One turn moves each row of this set onto another row. After a few examples, where does it send each row asked below?
z627: [  3   1  -7   8   3  -4 -17   6 -10 -17   4 -17  -7  17  14   6  -6  -7
   8   2  -8   4  -3   7   5 -13   3  -5  -4   0]
z103: [ -4   3   7  -6  -5  -9 -14  -6   1  -5   6  -6   7   2   6  18  -4   2
  19  -1  11  -6   7  -1  10  -4   5   2   4  14]
z738: [  2 -13  -1  13  10 -11  -1 -10  -2 -18   5  -7   6   5  15   8  -3  -8
  11  -8   3   1  -2   3  12 -21   6 -10   6   5]
z703: [ -6  10   6  13   9   3   1   3 -11   1  -6   7  22   8   6   6   3   1
  -6  -1  -4   1   3  -3  -2 -17   1   8  -8  -1]
z925: [ -3   0  19  13   0  -4   6   2 -15  -1   0  -6  13   2   4  -9  -4   2
  12  -6   1   9  -1 -10   2  -4  13  16  10   2]
z887: [ -5   6  -6  -2  -7   5   6  -7 -20   2  -6   6   6  19   3   6   3   2
   8  -7   5   5 -13   0   5 -18   2   2  13  -3]
z685: [ -5   2   5  12  -7  -6  -5   6 -11 -14   7   4  13  -2  -4  -9   4   7
   5 -13 -10  14   7   2   9 -13 -10   8  -1   6]
z55: [-15   9   0   6 -14   5  -3  -2 -18  -8   3   2   8  21   1  -1   4  -2
  -2 -20   2  15  -8   3   8 -12  14  -1   1   6]
z452: [ -2   5  11  -5   9 -14  -9  -7   7 -15  -9   1   3  10   7   7 -12  -8
  10 -19   0   3  -1   2  18  -5   7  -6   9  12]
z148: [  4   8  -7  -4   6  -5   8   3  -1  -2  -6   3  -9  -7   9   3 -12   2
  14   4  -8   0  -4   4   0 -16  -1   0   5   1]
z764: [ -2   9 -19  10   3   8   9  -1  -4 -10   6   4   4  12  12  -2 -11  -2
  -4  -7   0  -5   4  -5   7 -10 -12   1   2  14]
z62: [ -2  -6 -10   2  -1  -2 -11  -8 -12  -8  16  -3   5  -5   7  14  -2   8
  19 -15   8  -1  -1   4   6 -11  11  -5  -4   4]
z16: [ -5  13 -13  -5   6   4  -1  -4  -5 -16  -5  -3  -3   1  -5  -1 -20  -3
  -1 -11  -5  15  -8   0   7 -21   8   2  -2   9]
z750: [ -5   2   0   4   7 -12   5   8  -2  -9   1  -2   3  -7  12  -4  -3 -10
  17   9 -11  11   2  -6   7 -11  -2  -2  -4  25]
z836: [ -7   3   5   0  -5  -4   4   1 -11   3   0  -4  19  19   1   6  16  -8
   9   2  -9   8   5  -2  20  -2  -1 -10   3  15]
z67: [ -6   3  11   5  11  -7  -8  -7   2  -6  -6  15 -15  18   5   4  -3  -4
  13  -7  -7   7  -5  -7   4 -12   5  -2  -7  17]
z854: [ -2   4  -3  21   2  11  12  -6  -8   1  -2  -1 -10   0   9 -11   5   6
   5   3  -9  -1   4  -2   5  -3   7   1   3  18]
z498: [  5   0  -2  12   3   7  12   0  -7 -11   0   4  15  -1   1  -2  -3 -13
   6 -15  -3  -7  -2 -10  10   1  -3  -1   4  27]
z278: [ -6   1   7   7 -13  -1   3  10  -7   2   8   0  12  26   0   5   8  -8
   2 -13   3   7   6   9  10   2  10  -5  -2   5]
z814: [-11   5  -2   4  -2  -2 -17   3 -10  -7  20 -10   4  10  11  15  -1   1
  16  -1  -3   0  -1  -9   4  -2  12  -6 -16  11]
z597: [  0  13   1   7  -9  11   4   2  -4 -14  -1  -2  -9   7  -6  -9  -8   3
   4 -14 -11  -2  -4  -6  11   7   1   2   8  17]
z12: [-11   3   5  -2   4   1  -7 -17   4  -7  10   0  -1  13  -7  14   0   6
  15  -9  11   4   0  -9   4  -9  12  -2 -11  13]
z182: [ -1   2   3   8   2   0   7  10   2 -13   8  -6  -3   3  -2  -3 -16  -9
   5 -18  -2  10  -2   4   2  -3  24  -3  -8   6]
z739: [ -6  10   5   4  10  -3   8   1  -1   5   4  -3   7  15  -4  -5  -3  11
   7  -7  -7   9  10   0   9   1  -2   4   1 -13]
z431: [ -9  12  -4 -10   9   3 -14  -9 -11  -4  -3  -4   4   2   7  10   7   5
  22  -4   3   4  -6  -4   2  -2   8  -2 -14  13]
z259: [  0  11 -12  12   9  12   7   0  -7   1   0 -14   7  10  10  -5 -10  -5
  -5  -6  -2  -2   9   3  11   7  13   1   3  12]
z832: [ -1   4  -1   3   8  -1  -3   3 -20  -4   7  -4  23  10  -7   4 -11  -4
   2  -9 -16   9  -3 -18  15  -8  -1   7   1   4]
z29: [  0   0   7   9   9  -2   8   5   8  -3   2  -7   9   4  -4  10  -8 -15
  -1   6 -10   1   9  -1  10 -10  15  -8  -8  17]
z589: [  7  -2   0   4  19   1 -13   0 -14  -2  -8  -5  -7  12   4   3   4 -11
  17  -6 -11  10  -5   3   3  -3  15  -4 -13  12]
z413: [ -6   1  -6  -2  -4  -8   5   1 -23   9   1   5   8  12  14  -1   8  -1
  21  -2  -3  11  -4  -3  13  -5  -1   0  12   8]

z259 moves to z854
z452 moves to z738
And these:
z16 moves to z29
z431 moves to z12
z55 moves to z836
z685 moves to z832

One turn moves each row of this set onto another row. After a few examples, where does it send each row asked below?
z77: [-10  -6   9   6  -8   7  18 -17   2   6  13  12  12 -15  -4  -5   4  -9
  10   0   4  -6 -12   6  12   4   0 -12   1 -15]
z132: [-11  -2   1   3  10   9   8 -22  -6  20   6  16   7  28  -1   4   0  -4
  -1  -3  15 -20  -5 -12   7  17  -2 -12   8  -7]
z865: [ -9   3  -2  -3  12   2  17  -2 -11   2   4   3   4   9   1   8   8  -4
  15  12  13  12  -3 -19  18  -7   8   5   2  -6]
z569: [  1   4   2   4   0   6   8 -21   3  15   2  13  10   9  -5  10  -3  10
  -3  -8   4 -16 -16  -6   1  13   7 -25   5  -9]
z839: [-15  -8   5  -5  -4  11  14 -18 -17  20  10  -2  26 -10   6   2  10  -2
  12   1   5  -1   0 -11  17   9   1   0   2 -11]
z841: [ -3   3  12   7   0  10  13  -6   3   7  -6  -2   6  11  -8   3   5  -4
   9   9   8   7  -9 -16  12 -11  11   0  -3   1]
z460: [ -8  -3   2   6   7  12  12 -27  -2  20   0  12  11  26  -2   1   2  -4
  -4  -3  11 -19  -4 -14  12  16   0 -15   4  -7]
z770: [  3   2  -4   0   4  -1  15 -27  -6  13   4  10  14  12   1   5   1   5
  -5  -9  11 -18  -9 -16   8  19  -5 -22  12 -18]
z948: [ -6  -2  -8  12  11   6  15 -19  -8  15  -3   1  -5  11   5  -3   1 -12
   3  -5   6 -16   6 -21  23   7  -2 -10  13   2]
z579: [  2   6   5  -4  -4   6  14 -18  -5  11   9  16  11  13   6  10  -8   4
  -1 -14   8 -23 -13 -15   8  10   1 -18   6 -16]
z732: [ -8   0 -12  10  20   2   4 -14  -9  18   3   7  -9  11   2   2   2  -6
   0   2  10 -11   7 -15  18   7   2 -11  15   1]
z179: [ -1   6  -6  -2   8   2  20 -11 -16  -1   5  -1   6  -4   3   8   6  -2
  16   6   9  12  -8 -25  22  -6   4   2   4  -9]
z216: [-13  -5   5   5   3   4  11  -6   0   1  14  12   5 -12   2   0   3  -5
  22  -3   7 -13  -8  10   7  -1   1 -13   9  -9]
z485: [-14  -3   9   0  -2   1  14  -8  -4   7  19  18  12 -13  -1   2   6 -10
  15  -2  13  -8  -8   4   6  -1  -2 -14   8 -16]
z904: [ -2  -1  -5   5   0  -5  18 -20 -15  18  11   5   3  11  -6   0   8 -17
  -7   3  13  -9  -5 -25  16  13  -7  -7  11 -13]
z645: [ -7   3   6   2   4  11   4 -19   0  16  11  18   5  24  -4  10  -3   2
   0  -3  10 -18 -13  -6   2  11  10 -16   2  -6]
z83: [  4  -4  -9  10  10 -11  20 -13  -1   1  -3  -8   1   9  -2  -2  10  -4
   3   0   7 -16  -4 -13  12  12   1 -20  14 -12]
z619: [-19  -8   1  -4   2   6   5 -15 -17  22  12   0  19 -10  -1   4   9   4
  15   7   6   1  -4  -3   6  11   3   0   6  -7]
z724: [  3   5   3   7   3  15  10 -29   1   7   4   6   9  12  -2  11  -1   1
   6 -14   4 -21 -10 -10   8   9  11 -26   3  -5]
z477: [  1   1  -5   8  14   9   8 -33  -4   3   5   3   2  19   0   4   0   2
   7  -6   7 -24  -5  -9  12  17   7 -21   9  -5]
z987: [-16  -2   8   3   0  13  13 -11  -3  11  16  20  11 -12   5   0   3 -13
  13  -4  11  -8   1   2  16  -5  -1 -12   3 -12]
z765: [ -4   6  13  -3   3   6  11   1  -6   5   6   6   5  15   0   8   1  -6
  10   7  16   5  -6 -21  14 -14   9   4   2  -6]
z486: [-19 -10   3  -6  11   8   6  -6 -14  11  10  -1  15  -1  13   2   4   6
  21   5   7  -8   5   0  14   6   8   1   5  -6]
z201: [ -9 -11   2  -1   2   1  11 -14 -10   4  10 -11  21  -8  -1   1  14   5
  19   9   4  -3  -6   1   8  13  11  -7   3 -12]
z981: [ -3   4  -7   3  10  -1  16 -10 -10   2  -2  -6   4  -5  -7  10   9   1
  19   9   6  14 -11 -19  12  -3   6  -3   5   0]
z71: [ -9   3  -5  -2  10  -3  16   0  -9  12  -3   5   6   0  -2   9   6   5
  11  10  10  16  -9 -18  12  -4   1   2   6  -4]
z787: [-16 -12   3   1   5  14  12 -13  -7  10   1  -8  20  -4  10  -2   7   5
  18   2   1  -6   5  -1  19   7   8  -2   0  -5]
z183: [  4   7   9   1  -6   4  18  -7  -2   9  -8  -1  11  -4  -2   5  -2   4
   3   0   7   9 -11 -24  15 -10   1  -4   3  -8]
z669: [ -6  -1  -7  11   6  -6  13 -19  -9  23   5   4   3   9 -15   5  14 -13
  -5   7  13  -5  -6 -18   7  14  -3 -15  13  -9]
z976: [-18  -5   8  10  -2  12  10 -13   0  12  11  14   4 -12  -2  -4   2 -10
  17  -1   3  -8  -9   8  10   2  -1  -9   3  -3]
z799: [  5  -1 -11   3  12 -12  16 -10  -8   0   9   1  -4  12   2  -2   4  -2
  -1   4  12 -15  -1 -14  16  12   3 -13  15 -18]
z977: [  1   7   2  -1   5  10   3 -23  -8   5  17  15   2  16   4  13  -8   2
   6 -10   9 -24 -11 -10   7   9  11 -18   7  -9]
z550: [ -3   2  10   3  -3  16  16 -22   1  14   5  13  14  23   2   8  -1  -6
   0 -12   7 -22  -9 -15  10   9   6 -18  -1  -9]
z286: [ -7  -4   7   5   0  10  16 -13   2  -1  14  12  10 -14   6  -4   2  -7
  14  -4   5 -11  -1   5  20  -2   3 -15   1 -15]
z818: [  7  11   7  -1   1   7  13 -12 -10  -5   7  -3   6   0   0  10   1  -4
  15  -1  11   4  -6 -26  18 -14   9  -5   4  -6]
z49: [ -8  -8   3  -9   2   1  14 -11 -16   2  18  -6  23  -5   9   4  11   2
  18   4   9  -6  -1  -6  13   8   7  -3   5 -20]
z367: [ -5   2  -2  -1   2   2  25  -5  -9   9  -7   1   9  -2   2   3   5   0
   9   6   6  14  -9 -24  20  -4  -1   4   1  -6]
z796: [ -1   8   6  -3   0  -2   7   0  -7  11   1   6   4  -1  -4  10  -5   9
   7   4  11  10 -14 -19   6 -10   3  -1  10  -6]
z441: [ -8   0  -1   5   8   5  22  -7  -5   3  -6  -6   7   7  -3   4  11  -5
  17  10   6  12  -8 -18  18  -5   7   3  -2  -1]
z985: [  1   2  -5   3  15   8   9 -28  -9   3   9   6   5  20   5   7   0  -1
   8  -9  12 -25  -1 -12  12  14   5 -21  11  -9]
z404: [  2   1  -5   2   5  -3  11 -26  -7  14   5  10   9  12  -4   6  -1   8
  -2  -5   9 -18 -14 -12   2  22  -4 -20  14 -14]
z594: [  4   9   4   6   5   4   4 -12  -7   0   3  -5   0  -1 -10  11   1   2
  18   6   8   7 -13 -16   8 -10  14  -5   7   1]

z183 moves to z818
z619 moves to z201
And these:
z732 moves to z669
z132 moves to z404
z550 moves to z579
z485 moves to z216
z179 moves to z865

One turn moves each row of this set onto another row. After a few examples, where does it send each row asked below?
z196: [  6 -12  14  -8   3   2  10   2   3 -10  -6  -4   9  -4   3 -11  -1  -6
   6   6  -2   4 -16   4  -4  -9   1  -4  17   1  15  15   1 -10  12   2
  -1  14  -9   8  -2 -11 -10   2   5  -8]
z5: [ -7  -3   7  13  -4   4   1   7 -10   7   0   4  -3 -14  -3   2  -1  -2
  15 -14   0  -9   7 -12  -2  -2 -14   8   6   8   8  -6   7  -3  -3  11
  -2   2  -5  -8   8  -4 -11   3 -10  -2]
z467: [-18 -12   6  -4 -12   4   4   3 -11   7   8   9   4  10  -3   0  -2  -2
  -2  -1  -6  13  -3 -20  15   2   6   4   3   1  13 -12   6   7  -2   5
   1  20   7  -5  -3  -4  -2   5   1   1]
z336: [-20  -7   3 -15 -14  -2  -5   2 -13  -4   4  -2  12   2  -2  -1   1  -6
   5  -9  -6  -4  -2 -20   1   1  -2  -1   0   6   6  -7   2  10   5  -2
  15  19   7  -2  -6  -1   4   3  -1   6]
z346: [-16 -15  11  -1  -2   3   5   6  -6   6   9   9   6  13   0   5   1  -4
  -7   3  -3  10   2 -17  16   4   3  -3   3   3  12  -7   4  14  -9   8
  -5  15   5  -8   3   2  -8  12   2   3]
z821: [ -5 -12   8  -5  -2  -6   2   3   3  12  -2   3  17   7   2  -9   5 -13
   8  14   3  -5   7 -12  12 -21  -8  -1  -7  -4   5   6  -7  -7  -1  -5
 -17   4   0   2  10   0 -14   8  20 -10]
z146: [ -9 -17   3  -4  -8  -2   8   7   4   5  -3  -2   9   2   9  -7   3 -11
   8  14  -2 -13   1  -6  11 -18  -4  -9  -9   2   5  16 -11  -9   8 -14
  -9   1  -1  15   1  -1 -16  14  14 -15]
z798: [ -9 -22   3   9 -10   7  -1   2  -6  16   3  -1  -2  -2   4  -3 -16  -9
  -6  11   2 -17  10   4   4  -9 -14  -6   0  11   7  17   0  -6   2 -13
  -3  -6  15  -7   2 -10   0  11   0 -13]
z897: [  1  -9   6  -6 -12 -11  -5  10  -6  11  -5   3   8 -13   5   1  -8 -13
  -1   2   5   2   7  -7   3 -22   8  -2   7  12   2  14  -4   4   1 -14
   1   2   5  -6  17  -8 -21  10  -7  -2]
z291: [ 10  -7   6   1  -2  -1   3   1   0   5  11   0  -7  -7   4  -8  10   5
   6  -2   0  -5   1   2   1 -14 -12  -3  10   2  -3   9  -4   5   5  -9
 -17   8   3  10  -4  -8  15  -2  10  -9]
z33: [-14  -3   7  13 -10   1   4  13 -10   5  -3   2   0 -15  -5   0   2  -1
  20 -10  -2 -10   3  -8   0   0 -10   3   3   4  19  -4   6  -7  -5  16
   1   6  -1  -9   3  -5 -11   9   1   1]
z687: [-18 -20   4   1  -4  -3  -3  -3  -2  15   9  -8   5   1  -1  -1 -17 -14
  -5   4  -6 -12  12   2   7  -6  -8   0  -1  19   4  13   8   1  -1  -6
  -5  -7  16  -2  10  -1   6   6  -1  -6]
z658: [  6 -10  13   1  -1   1   5   1   2   1  15  -1  -3   2   6 -11   5  -1
  -5  -5 -10  -6  -1   1  -7  -2 -17   0  11   5   2   3  -5  -2   5   0
 -11   7  12  16   2  -9  15  -5   8  -8]
z735: [ 14 -14   9 -13   6  -3   1   5   0  -7 -12  -8  10  -4   0  -2   1  -4
   2  10   4   6 -10   2  10 -11   0  -2  14   3  16   7  -5  -6   9  -8
  -6  22  -5   1  -1 -11  -5   9   7 -13]
z398: [-11   1  -1  -6  -5  -2  11   8   4   6   0   7   7   0  -1  -2  -2   4
  10   0  -9  -3  -2  -3  -8   6 -16  -5  14  -1   9  -5   0   7   8  19
  -2  13   3  -5  11   3 -12  20  18   2]
z213: [-18  -5   4   1  -1  -1   2   0  -7  -2   4   9   4   5  13 -12   9  -6
  14  -2  -1   4  -1 -12   8 -17  -6   4  15  15  -3  -5   9   9  12   4
   4  15   4  -1  -4 -16  -4  12  -7   8]
z978: [-18  -8 -13   4   2  -7   3   8  -1  -2 -14   1   6 -11   1   1   8  -4
  10  -2 -12 -10  -5   4  12   2   5   0   8   4  16  -1  11   6   8  -1
  -9   7   0  -7  -3  11  -6   9  -2  -5]
z942: [-15 -14   7  -7  -3  -7   5   2   7   5  -3  -6  14  10   7 -14   5 -11
   5   7 -12  -4   2 -10  13 -17  -1   0  -3   6   2   7  -7 -11   1  -3
 -13   4  -2  17   9  -1  -9  10  16  -6]
z335: [-18  -3 -12  10  -3  -4   9  10  -2   3  -6   5   2 -16   2   3  12  -2
  17   0 -12  -5  -3  -1   6   4   2   1   6   3  24  -1   6   1   7   4
  -7  11   4  -2  -2   8  -7  11  -4  -2]
z795: [-13 -12  -1 -20  -3  -3  -3   0  -6 -10   5   2  14  -5  -2   1  -1  -5
   4  -7 -11  -9   1 -19   2   8  -4  -3   8   4   7  -2   5   5   1  -6
  17  16   4  -5  -6  -1   6   1  -1   1]
z577: [  7  -6   9   3  -9   2   6   5  -9  -3   8  -8   2  -2  -2   7 -11 -13
 -10  10   0  -5  10   4 -11  10  -5 -14  19   7  14  15   3   9   5   1
  -3  -4   4   3   1  -5  -4   1  -3   6]
z671: [ -4 -15   1  -4 -13   3   4  12 -10  13  -3   0   3   0   8  -4 -12 -13
 -12   7   1   1   6  -2   2 -18  11  -9   3  12   6  10 -10   1   6 -17
  -4   6   7   3  16  -6 -20  19  -3 -10]
z274: [-11 -19  -1  -3  -7 -10  -3  -8  -2  16   1  -1   2  -5  -4   5 -16  -9
  -3  15  -1 -18  11   3   1  -6 -11  -2   7  10   2  11  -1   2  -2 -12
  -5   2  14 -11   6  -1  11  10   5  -6]
z20: [-18   4  -5  -1  -5  -2   6   9   3   5  -3   4   4  -6   2   0   0   8
  15  -2  -4  -8  -5  -5 -11   3 -11  -7   7   5  20  -1   1   6   6  18
  -2  12  10  -7   8   0  -7  21   9   1]
z279: [  7  -6   8   0 -16   5   2  16 -12  -5  13 -11   0   1   0   5 -10 -15
 -10  13  -2  -6   4   5  -3   1  -9 -14  13   5   4  14  -7   4   7 -13
   1  -3   8   1  -7  -4  -4   2   0  -8]
z630: [  6 -12  11  -8   1   5   7   8  -3  -9  -2  -6   3   4   6  -5  -7  -6
   1  10   5  -1 -17   3   1 -18  -3  -7   9   4   6   7  -6 -14  14  -8
  -2  14   0   7  -3 -18 -11   8   5 -20]
z753: [  8 -12   9   1 -11   6   7   3   1   0   8   1  -5  -1   8  -7   4   7
  -7   2  -3  -8   0   3 -11  -6 -16 -13   5   5   3  10 -14  -3   3  -8
 -13  10  10  12  -3  -8   4   4  11 -18]
z940: [ 14   1   8   2  -3   0   5  11  -9   4  12  -5   3  -1  -1  12  -8 -13
  -9  17   1  -2   3   1  -5  -4 -12  -9  22   7   7   9   1  13   6  -4
  -1   3  11  -2  -6  -8  -6   5  11   5]
z962: [-10 -14   7  -1  -4  -2   2   3 -10  12 -13   0  10  -6   8  -5  -8 -15
  -5   2   1   3   6   2  -3 -17  15  -8   5  10   9  14   3  -1   3  -6
  -3   3   2   1  19  -7 -25  13  -4   3]
z488: [-24  -1   2  -2  -5  -2   0   1  -7   0   7   6   1  11   8  -2   4  -7
  12   2   1   6  -7 -16   9  -7  -5   4   8   6   3  -8   7   9  17   3
   5  15   8   1  -6 -13   1  10 -10   9]

z795 moves to z5
z577 moves to z687
And these:
z336 moves to z33
z940 moves to z274
z671 moves to z146

